Some points, one per row:
(-1.03, 1.02, -0.86, -0.13, -0.48, 0.30, -0.74, 1.86, 0.99, -1.57, -0.62, -0.19, 0.06, -1.00,
 -1.27, 1.31, -1.12)
(-0.20, 0.90, -2.85, 0.88, 0.21, -1.32, -0.23, 0.99, 0.08, 0.01, -1.21, 1.11, -0.35, -1.77,
 -1.99, 1.05, -1.03)
(-0.63, 0.83, 1.12, -1.93, 0.69, 0.67, -1.32, 1.24, 1.65, -1.75, -0.32, 1.06, -0.46, 1.54,
 -0.16, 1.46, -1.39)
(-0.60, 1.14, 0.27, -1.38, -0.38, 0.51, -0.58, -0.65, 0.96, -0.30, 0.67, 0.96, 0.67, 0.77,
 0.03, -0.42, -0.81)
(-0.98, 1.02, 0.98, 0.29, -0.52, -0.17, -0.27, -0.41, -0.53, 0.32, 1.29, 0.10, 1.87, 1.34,
 0.83, 1.18, 0.40)
(-0.26, -0.78, 1.74, 0.36, 0.63, -1.10, 0.90, -0.41, -0.10, 0.11, 0.29, -0.05, -0.35, -0.43,
 0.85, 0.77, 0.64)
(0.36, -0.41, -1.43, 2.00, -0.44, -1.04, 0.66, 0.74, -0.38, 1.07, -0.18, 0.25, 0.57, -0.87,
 -0.45, -0.58, 2.46)
(0.07, 1.05, -0.64, 0.95, 0.10, -0.29, -1.11, 2.34, 0.58, -1.11, -0.64, -1.65, 1.72, -1.32,
 -1.59, 0.78, -0.68)
(0.06, 1.54, -1.61, 0.05, -1.18, 0.58, 1.34, 0.19, -0.33, -0.54, -1.13, 0.33, 0.21, -2.37,
 -2.29, -0.23, -1.54)
(-0.51, 0.14, -1.81, 1.13, 0.61, 0.85, 0.63, -1.06, -1.43, -0.81, -1.08, 0.04, -0.72, -2.49,
 -2.62, 0.76, -0.46)
(-0.18, -1.16, 0.79, 1.22, 0.58, -1.18, 0.49, -1.86, -0.09, 0.61, 0.24, -1.29, -0.15, 1.04,
 0.37, -1.34, 2.08)
(-0.01, 0.08, -0.26, 0.01, 1.41, 0.19, 0.82, -0.14, -0.31, 0.87, 0.81, 1.56, 0.35, -0.20,
 0.45, -0.33, -1.47)
(-0.73, 0.67, -1.01, 1.31, -0.72, -0.33, 0.30, 1.38, -0.38, -0.95, 0.30, -1.23, -1.61, 0.17,
 -2.57, 1.54, -0.48)
(-0.06, 0.11, -0.59, 0.78, -0.57, -0.48, 0.74, 0.91, -0.92, 0.68, -0.07, -1.01, 0.67, 1.05,
 -0.18, 0.51, 0.63)
(-0.47, -0.07, 2.57, -1.58, 0.60, 0.46, -1.03, 0.90, 1.18, -0.21, 0.15, -0.12, 0.01, 1.39,
 1.55, -0.03, 0.05)
(1.15, -1.16, 2.68, -0.76, 0.60, 1.32, -1.14, 0.58, 0.05, 0.11, 0.78, 0.27, 0.03, 0.72,
 2.42, 0.01, 0.50)
(0.69, -1.94, -0.61, 1.05, 0.37, 0.22, 0.46, -1.44, -1.22, 1.89, 0.14, -1.16, 1.50, 1.58,
 3.70, -1.11, 1.08)
(0.50, 0.18, 1.65, -2.11, -0.83, 0.39, -0.94, -0.97, 0.21, 0.88, 0.65, 1.66, -1.01, 0.67,
 1.01, -0.31, 0.25)
(0.75, -2.23, 0.55, 2.33, 0.78, 0.79, 1.43, -2.27, -0.51, 0.93, 1.74, -2.16, 1.86, 0.13,
 4.23, -1.96, 1.57)
(0.08, -0.34, 2.10, -0.65, 1.14, -0.31, -0.91, 0.23, -0.58, -0.87, 0.70, -2.17, -0.01, 1.58,
 0.94, -0.42, -0.35)
(-0.55, 0.75, 0.15, -0.62, -0.10, 0.24, -1.10, -0.24, -0.55, 0.75, -0.93, -0.23, -0.40, 2.79,
 0.08, -0.52, 1.49)
10 more points follow, each with its number after it:
(-0.15, 1.18, -1.78, 1.07, -0.31, -1.01, 1.50, 0.44, -0.53, 0.72, -0.43, 0.89, -0.05, -1.76,
 -1.65, -1.08, -1.81) 0
(0.77, 0.34, 1.61, -0.92, 0.68, 0.97, 0.56, -0.47, 0.25, 0.18, -1.10, 1.18, 0.26, 0.04,
 -0.12, -0.76, -1.18) 1
(-0.11, -2.07, 1.35, -0.76, -0.04, -0.33, 0.23, -0.78, -0.63, 0.40, 0.19, -0.68, -0.44, 1.28,
 1.06, -0.76, -0.14) 2
(-0.37, -0.85, -0.99, 0.33, -1.26, 0.01, -0.63, 0.86, -1.30, -1.58, -0.33, -0.43, -0.72, 0.22,
 -0.34, -0.07, 1.88) 3
(0.16, 0.04, -1.69, -0.01, -1.40, -1.59, -1.51, 1.61, -0.17, -2.29, 0.23, 0.17, -0.67, 0.68,
 -2.62, 2.16, -0.99) 4
(1.25, -0.45, -1.91, 0.45, -0.34, 0.29, 0.06, -0.46, 0.21, -0.08, -0.45, 0.44, -0.08, -0.29,
 -1.08, 0.46, 0.19) 5
(-1.41, 1.16, 1.35, -1.75, 0.18, 1.47, -0.06, 0.89, -0.26, -0.20, -1.79, 0.21, -0.92, 0.30,
 -0.13, 0.44, -0.45) 6
(0.06, 1.31, -2.20, 0.55, -0.72, 1.15, 0.56, 0.72, -0.16, -1.12, -1.69, -0.50, -0.05, -1.68,
 -2.40, 0.98, -1.46) 7
(2.35, -0.96, -0.75, 1.65, -1.32, -1.99, 0.19, -0.64, -1.12, -0.85, -0.83, -0.42, -1.91, 0.76,
 0.17, 0.26, 0.95) 8
(0.18, -0.01, 0.88, -0.17, 0.87, -0.82, -0.79, -0.22, -0.09, 0.60, 1.53, 0.13, 0.72, 2.16,
 1.56, -0.41, 0.58) 9
Which two of these numbered points are nearest to each point below, looking only along the 6 directions in which the first points spread most? Their numbers follow each, nearest first.
(0.21, 1.66, -0.66, 0.15, -0.94, -0.89, 0.41, 2.77, 1.22, -1.11, 0.13, -0.16, -0.22, 0.46,
 -1.57, 1.88, -0.47) > 4 3
(-0.45, 1.92, 0.68, 0.51, 0.27, 0.66, -1.52, 0.75, 0.51, -0.19, 0.50, 0.89, -1.63, 0.84,
 0.08, 0.85, -1.01) > 6 1
(0.25, -1.12, 1.17, 0.31, -0.06, -0.02, 0.05, -0.24, -0.67, -0.18, 1.39, -1.06, 0.48, 0.54,
 0.36, -0.94, 0.80) > 2 9
(0.26, -0.92, 1.64, -0.99, -0.95, 0.08, -1.20, -1.12, 0.21, 0.77, 0.14, -1.23, 1.00, 1.60,
 1.03, 0.89, 1.04) > 9 2
(-0.89, 0.83, -1.68, -0.64, -0.25, -0.15, 0.03, 1.49, -0.12, -1.18, -0.93, -0.32, -0.08, -0.85,
 -3.19, 0.96, -0.59) > 4 7
(0.00, 0.55, -0.60, 0.47, -1.04, -0.50, -0.09, -0.84, -1.59, 0.43, 0.38, 1.31, 0.34, -0.79,
 0.98, -0.18, 1.23) > 5 3
(-0.63, 0.85, 1.96, -4.15, 1.30, 0.74, 0.29, 1.39, 1.67, -0.82, -0.19, 0.64, -0.66, 1.34,
 -1.00, 0.34, -1.50) > 6 1
(-0.88, -0.75, -0.90, 2.52, -1.12, -1.26, 0.93, -1.12, -1.48, 1.34, 0.18, -1.41, 0.35, -0.25,
 0.48, -1.01, 2.39) > 8 3
(-0.35, -0.73, 0.38, 0.86, -0.41, 0.18, -0.13, 0.05, -0.62, 0.71, -0.55, -0.95, 1.38, 1.05,
 1.26, -1.38, 1.11) > 9 2
(0.76, -0.40, 2.32, -1.75, 1.11, 0.66, -0.61, 0.75, 1.71, -1.57, 0.48, -0.39, -0.17, 1.21,
 -0.80, -0.14, -0.06) > 6 1
(-0.65, 0.15, -0.28, 1.64, 0.40, -0.28, 0.08, 0.46, 1.03, 0.24, -0.21, -0.03, 0.07, -1.59,
 -0.26, -0.82, -0.69) > 5 3
(-1.04, 0.54, 1.90, -1.96, 0.02, 0.09, -0.93, -0.50, 1.21, 0.84, -0.46, 1.15, -0.34, -0.55,
 1.04, -1.17, -0.25) > 1 6
(1.32, -1.62, -2.27, 2.10, 0.13, -1.53, 2.20, -0.86, -0.34, 1.94, 1.05, -0.06, 0.20, -1.63,
 -0.03, -1.35, 1.64) > 8 5
(-0.01, 0.83, -1.90, 0.91, -0.70, 0.05, -0.97, 0.28, 0.09, -0.63, -1.58, 0.22, 0.09, -2.69,
 -2.96, 1.35, -1.42) > 7 0
(-1.00, 1.70, -2.38, 0.19, -0.68, 0.41, -0.27, 0.37, -0.52, 0.64, -0.93, 2.11, -0.55, -1.54,
 -0.96, 1.86, -1.43) > 0 7
(-1.30, 0.43, -2.58, 0.83, 0.04, -0.76, -1.01, -0.64, -1.11, -0.56, -0.81, 2.09, -1.14, -0.91,
 -3.08, 1.35, -0.87) > 0 7
